Some points:
array([ 1.26, -0.53, -0.21,  0.29,  0.29, -0.73,  1.07,  0.84, -1.54, -1.33, -0.73,  0.86,  0.63, -0.60, -0.78, -0.12,  0.08, -1.22, -0.02,  1.25, -0.03, -0.84,  0.43,  1.55])
array([-0.94,  1.18,  2.54,  0.39, -0.50,  0.44,  1.32,  1.06,  0.67,  2.06,  0.10, -1.71, -1.85,  1.03,  2.06,  0.11, -1.65, -1.24, -1.21, -2.03, -0.13,  2.13,  0.81, -1.30])
array([ 0.08,  0.66, -0.20,  0.54,  0.63, -0.57, -2.38, -1.79,  1.41,  1.34, -0.08, -0.69, -0.46, -0.35, -0.35,  0.97,  2.34,  2.61, -0.57, -0.40,  1.05,  0.86, -0.60,  0.03])
array([-0.18,  0.36,  1.04, -1.00, -0.18,  0.72,  1.35, -0.71, -1.87, -0.31,  1.47,  0.61, -0.47, -1.29,  0.11, -0.68, -0.53,  0.58,  1.85,  0.26, -0.65, -0.47,  0.56,  0.31])
array([ 1.69,  0.89, -0.13, -1.42,  0.46,  0.38,  0.51,  1.60,  0.54,  0.73, -2.27, -1.09,  1.26,  1.47, -0.41, -1.36,  0.15, -1.28, -1.99, -0.40,  0.56,  0.74, -0.59, -0.90])
array([-0.44,  0.60, -0.03, -0.02, -0.51,  0.94,  0.52, -1.70, -0.83,  0.94,  1.00,  0.23, -0.32,  0.59, -0.15, -0.88, -0.35,  0.94,  2.22, -0.34, -0.99, -0.57,  1.73,  0.16])
array([ 0.68, -1.11, -0.03,  0.73,  0.61, -0.58,  0.09,  1.21, -0.55, -1.86, -0.06,  1.38,  0.51,  0.26, -0.40,  0.59, -0.76, -0.75,  0.15,  1.26,  0.05, -1.22, -0.38,  0.46])
array([ 0.18,  2.35, -0.40, -0.95,  0.08,  1.45,  0.55, -0.34,  2.05,  0.38, -1.67, -2.74, -0.24,  1.69,  1.31, -0.98, -1.14, -0.20, -2.30,  0.08,  0.83,  1.09, -0.88, -0.97])
array([ 1.11, -0.67, -0.24,  0.22,  0.34, -0.38,  0.50,  0.31, -0.18, -1.57, -0.88,  1.15,  0.77, -0.51, -0.29,  0.13, -0.49, -1.20, -0.35,  1.30,  0.53, -1.39, -0.57,  0.87])
array([-1.08, -0.49, -0.77, -0.44,  0.06, -0.96, -2.33, -1.20,  0.34,  1.27,  0.94, -0.99, -0.48,  0.20, -1.54, -0.29,  1.34,  1.39, -0.06, -2.01,  0.71,  0.98, -0.35, -0.33])
array([-0.69, -0.41,  0.34,  0.21, -0.62,  0.82,  0.11, -2.11, -1.13, -0.74,  0.75,  0.15, -0.44, -0.16,  0.67, -0.49, -1.52,  0.63,  1.67,  0.57, -1.49,  0.34,  0.62,  0.83])
array([-0.24, -0.87,  0.88,  1.03,  0.27, -0.03,  1.20,  1.89,  1.81,  1.33,  2.06,  0.23, -2.40, -2.74,  1.00,  2.15, -0.01, -1.19, -2.43, -2.70, -3.16, -1.14,  0.48,  1.40])
array([-1.62, -0.88,  0.35,  0.32, -1.17,  0.36, -0.13,  0.49, -0.77, -0.99,  1.39,  1.30, -0.57,  0.32, -0.51, -0.45, -1.22,  0.77,  1.67,  0.18, -0.68,  0.39,  1.55,  0.53])
array([-0.09, -0.56,  0.19,  0.10,  0.04, -0.45,  0.51, -0.24, -0.83, -1.57,  0.70,  1.18,  0.03, -0.56,  0.08,  0.57, -1.72, -0.22,  0.96,  1.55, -0.79, -0.30, -0.19,  0.82])
array([-0.62, -0.31, -0.18,  0.99,  0.17, -2.75, -3.51, -0.70,  1.60,  1.16, -0.94, -0.12, -0.70, -1.34, -0.23,  2.39,  3.50, -0.06, -1.15,  0.81,  1.78,  0.28, -0.63, -0.91])
array([ 0.12, -1.45, -1.49,  1.07,  0.71, -0.57,  0.23,  1.81,  1.60, -1.71, -1.48, -0.32,  1.07,  0.70, -0.80,  0.11, -0.32, -1.07,  0.20,  0.92,  1.03, -0.61, -0.74, -0.06])
array([-0.78, -0.21,  0.05, -0.63, -0.44,  0.61,  0.07, -1.51, -0.86,  1.12,  1.28, -0.14, -0.35,  0.05, -0.84, -1.17,  0.96,  1.02,  1.17, -0.90, -0.67,  0.67,  1.23, -1.47])
array([-0.10,  1.17,  0.48, -0.32, -0.43,  1.49,  0.52, -1.84, -1.70,  0.11,  0.93,  0.94, -0.11, -1.03,  1.02, -0.15, -1.04,  1.39,  1.31,  0.65, -1.55,  0.08,  0.62, -0.52])
array([ 0.57, -0.58, -0.66,  0.34,  0.10, -1.40, -2.54, -1.18,  0.50,  1.20, -0.16, -0.57,  0.06, -1.22, -0.90,  1.49,  2.83,  0.88, -0.84, -1.45,  1.44,  0.98,  0.00, -1.12])
array([-1.37, -0.20,  0.22,  0.27,  0.04, -0.53,  0.74,  0.51, -1.72, -0.40,  0.75,  0.99,  0.75, -0.94,  0.05, -0.39, -0.86, -0.84,  1.08,  1.45, -0.39, -0.78,  0.91,  1.03])
array([ 0.68,  0.39, -0.36,  0.25,  0.59, -0.34, -2.05, -2.33,  0.98,  1.25,  0.80, -1.17,  0.26, -0.48, -0.49,  0.91,  1.68,  2.06, -0.23, -0.73,  0.15,  1.23, -0.57, -0.68])
array([-1.23, -0.68,  1.01,  1.32, -0.12, -0.23,  1.40,  1.49,  1.59,  2.58,  2.26, -0.40, -2.26, -0.44,  1.58,  1.45, -0.21, -2.10, -2.07, -1.79, -2.02, -0.86,  1.72,  0.76])
array([-1.31,  0.92,  1.39, -0.09, -0.07,  0.63,  1.00,  0.58,  0.97,  1.12, -0.14, -3.17, -2.12,  1.78,  2.23, -0.17, -1.03, -1.98, -1.05, -1.91,  0.04,  1.80,  1.08, -1.34])
array([ 0.90, -0.85,  0.19,  0.51,  0.32, -0.01,  0.41,  1.40, -0.50, -1.31, -0.81,  1.37,  1.21, -0.26, -0.65,  0.25,  0.19, -1.80, -0.11,  0.89,  0.80, -0.77, -0.52,  0.59])
array([ 0.17,  0.11, -0.16,  0.29,  0.18, -0.59, -2.28, -2.13,  0.96,  1.87,  0.20, -0.55, -0.04, -0.43, -0.40, -0.57,  2.12,  1.57, -0.38, -0.67,  0.31,  1.20, -0.31, -0.27])
array([-0.73,  0.26,  0.15,  0.41, -0.67, -0.19,  0.26,  0.45, -1.50, -1.07,  0.91,  0.51, -0.39, -0.66,  0.06, -0.86, -1.29,  0.80,  1.32,  0.66, -0.88, -1.10,  0.82,  0.72])
array([ 0.83, -0.61, -0.78,  0.43, -0.36,  0.70,  0.71, -0.09, -1.48, -1.05,  0.52,  0.76,  0.34, -1.32,  0.85,  0.57, -1.08, -0.39,  0.94,  1.33, -0.35, -0.86, -0.91,  1.31])
array([ 0.98,  0.38, -0.34,  0.48, -0.18, -0.87,  0.54,  0.64,  0.52, -2.24, -0.55,  0.91,  0.71, -0.15, -1.47,  0.07, -0.06, -1.93,  0.03,  0.92,  0.33, -1.26, -0.45,  0.56])
array([ 0.23,  0.40, -0.87, -1.12,  0.69, -0.01, -0.17, -2.46, -0.06,  1.87,  1.21,  0.02, -0.26, -0.29, -0.39, -0.48,  1.32,  2.26, -0.49, -0.81,  0.23,  1.24,  0.09, -0.50])
array([-0.37, -0.07, -0.47, -0.61,  0.42,  0.40, -0.61, -2.08, -0.55,  0.86,  0.78, -0.02, -0.12,  0.29,  0.73, -1.04, -0.05,  1.83,  1.51, -1.14, -1.03,  0.99,  1.18, -0.37])
array([ 0.77,  0.28,  0.14,  0.51,  0.67, -0.47,  0.52,  0.72, -0.63, -1.97, -0.66,  1.05,  1.02, -0.82,  0.22, -0.05, -0.29, -0.63, -0.13,  1.05,  0.42, -1.82, -0.42,  1.08])
array([ 0.97, -0.54, -0.05,  0.66,  0.29, -0.44,  1.22,  1.13, -1.57, -0.85,  0.23,  1.49,  0.52, -0.72, -0.29,  0.37, -0.33, -0.61,  0.41,  1.56,  0.43, -0.71,  0.19,  1.04])
array([-0.97, -0.59,  0.63,  0.56, -0.93,  0.43,  1.29, -0.39, -2.45, -0.41,  1.13,  0.49, -0.43, -0.04, -0.06, -1.01,  0.15,  0.68,  1.01,  0.42, -1.02, -0.39,  0.32,  0.62])
array([ 0.07, -0.83, -1.04,  1.26,  0.25, -0.35,  0.22,  1.67,  0.69, -1.41, -0.74,  1.09,  0.67,  0.08, -0.78,  0.09, -0.18, -1.54,  0.62,  1.27,  0.88, -0.46, -1.17,  0.48])
array([-0.20, -0.69,  0.19,  0.88, -1.00, -0.27,  0.50,  0.43, -1.74, -1.42,  0.94,  1.50, -0.57, -0.44, -0.15, -0.66, -0.92, -0.36,  0.92,  0.62, -0.29, -0.47,  0.84,  0.15])
array([ 0.97,  0.25, -1.07,  0.01,  0.64, -0.39,  0.11,  1.21,  1.11, -1.03, -1.57,  0.84,  1.17, -0.02, -0.64,  0.12, -0.57, -1.12, -0.24,  1.59,  0.65, -0.48, -0.68,  0.98])
array([ 2.42,  0.98, -0.63, -0.30,  0.37,  0.86,  0.37,  1.59,  0.42, -0.12, -1.39, -1.13,  1.27,  0.88, -0.39, -1.24,  0.57, -1.23, -1.42,  0.10,  1.17,  0.31, -1.51, -0.53])
array([ 0.47,  0.54, -1.16,  0.18,  0.49,  0.02, -1.04,  0.99,  1.64, -1.38, -1.66,  0.43,  1.50,  0.59, -0.24, -0.09, -1.13, -1.05, -0.94,  0.64,  0.47, -0.46, -1.79,  0.27])
array([-0.70,  0.31, -0.80, -1.36,  0.49,  0.81, -1.82, -1.11, -0.21,  1.30,  0.72, -0.03, -0.45, -0.43, -0.66, -0.44,  1.87,  1.61,  0.03, -1.16,  0.05,  1.30,  0.87, -0.84])
array([-0.39, -0.74,  0.34,  0.95,  0.02, -0.26,  0.45,  0.74, -0.42, -2.06, -0.16,  0.50,  0.65, -0.50, -0.31,  0.28, -0.45, -0.41,  0.88,  1.52, -0.63, -1.25, -0.03,  1.22])
array([-0.22, -0.08,  0.29, -2.80, -5.31, -4.26,  0.25,  1.97,  0.14, -0.15, -0.34, -0.98, -0.89,  1.37,  4.41,  3.70,  1.39,  0.27,  1.68,  1.88,  0.09, -1.03, -0.45, -0.04])
These points spread out most along one direction. Take the direction at right angles to it along which they spread out most. Then take the direction at right angles to both along which they spread out most. Go by this last direction. Where along it does each point below lie, from 0 to 99? 50 is the average, and the first point above lies past it. One standard deviation of the points above along it is 16.
array([-0.28,  0.64,  0.20, -0.46,  0.39,  0.66, -0.84, -1.63, -0.54,  1.90,  0.49, -0.34, -1.15,  0.16, -0.89, -0.64,  0.42,  2.07,  1.60, -0.83, -0.95,  0.77, -0.46, -0.89]) 62
array([-1.33, -0.21,  0.06, -0.33, -0.18,  0.56,  0.10, -1.29, -1.05,  0.25,  1.36,  0.17, -0.20,  1.17, -0.56, -0.10,  0.41,  1.23,  1.56, -1.66, -0.83,  0.57,  1.28, -0.65]) 56
array([-2.02, -0.93,  1.03,  1.68, -0.40, -0.02,  0.80,  1.83,  1.71,  1.55,  0.64, -0.93, -2.51, -1.18,  1.48,  1.90, -0.87, -1.56, -1.57, -2.22, -2.19,  0.17,  2.09, -0.08]) 8
array([ 0.63,  1.55, -0.80,  0.10, -0.04,  0.31,  0.14,  0.88,  1.48,  0.28, -1.75, -0.97,  1.64,  1.47,  0.31, -1.15, -0.66, -0.82, -1.87, -0.44,  1.37,  0.62, -1.48, -0.78]) 38
array([-0.30,  0.23,  0.56, -0.90, -0.09,  0.73,  0.86, -1.72, -1.82,  0.41,  0.88, -0.02, -1.00,  0.24, -0.25, -0.99,  0.49,  1.86,  0.98, -0.72, -1.14,  0.74,  0.62,  0.48]) 57
array([-1.39, -0.85,  0.60, -0.09,  0.27,  0.33,  0.67, -0.36, -1.47, -0.82,  0.79,  0.48,  0.24, -0.62,  0.52, -0.16, -1.13,  0.11,  1.64,  0.85, -0.40, -1.43,  0.57,  0.26]) 54
array([ 0.58, -0.72, -0.44, -0.37,  1.21, -0.28,  0.45,  1.61,  1.33, -1.06, -1.43,  0.79,  1.22,  0.70, -0.50, -0.88,  0.63, -1.61, -0.79,  0.52,  1.41, -0.12, -1.22,  0.23]) 49
array([ 1.68,  0.24,  0.90, -1.04,  0.20,  0.97,  0.56,  1.59,  1.33,  0.46, -1.81, -1.11,  1.78,  1.06, -0.58, -0.70,  0.17, -0.86, -1.28, -0.48,  1.79,  0.45, -0.98, -0.72]) 39
array([-0.06,  1.42, -1.02, -0.78,  0.37,  1.12,  0.15,  0.43,  1.48, -0.09, -2.58, -0.83,  1.01,  1.79, -0.18,  0.40, -0.98, -0.84, -1.73, -0.75,  1.23,  0.13, -1.55, -1.13]) 38
array([-0.43, -1.14,  0.55,  0.17, -0.89,  0.55,  0.84, -0.66, -1.29, -0.40,  0.60,  1.25, -0.89, -0.11, -0.24, -0.50, -1.39,  0.44,  1.07,  1.04, -0.81, -0.94,  0.39,  0.30]) 53
array([ 0.52,  0.11, -0.36, -0.36,  0.72, -0.11, -2.68, -2.06,  0.33,  1.80,  0.34, -1.13, -0.37, -0.05, -0.61,  0.45,  1.27,  2.06, -0.76, -0.36,  0.63,  0.40,  0.29, -0.60]) 66
array([ 0.13,  0.67,  0.39, -0.99,  1.14,  0.50, -1.63, -1.05, -0.88,  1.34,  1.08, -0.36, -0.26,  0.57, -0.82, -0.16,  2.19,  2.10, -0.07, -1.06, -0.53,  0.95,  0.21, -0.79]) 64
array([ 0.26,  1.18,  0.49, -0.69,  0.11,  0.51,  0.91,  0.45,  1.96, -0.01, -1.76, -2.06,  1.01,  1.28,  0.33, -0.50, -1.33, -0.30, -1.86, -0.83,  1.22,  1.48, -0.93, -2.06]) 30
array([ 1.14, -0.27, -0.50, -0.06,  0.48,  0.76,  0.01,  1.18,  0.97, -1.17, -1.69,  0.89,  1.00, -0.06, -0.26,  0.30, -0.47, -0.72, -0.58,  0.65,  1.92, -1.15, -1.11,  0.77]) 52
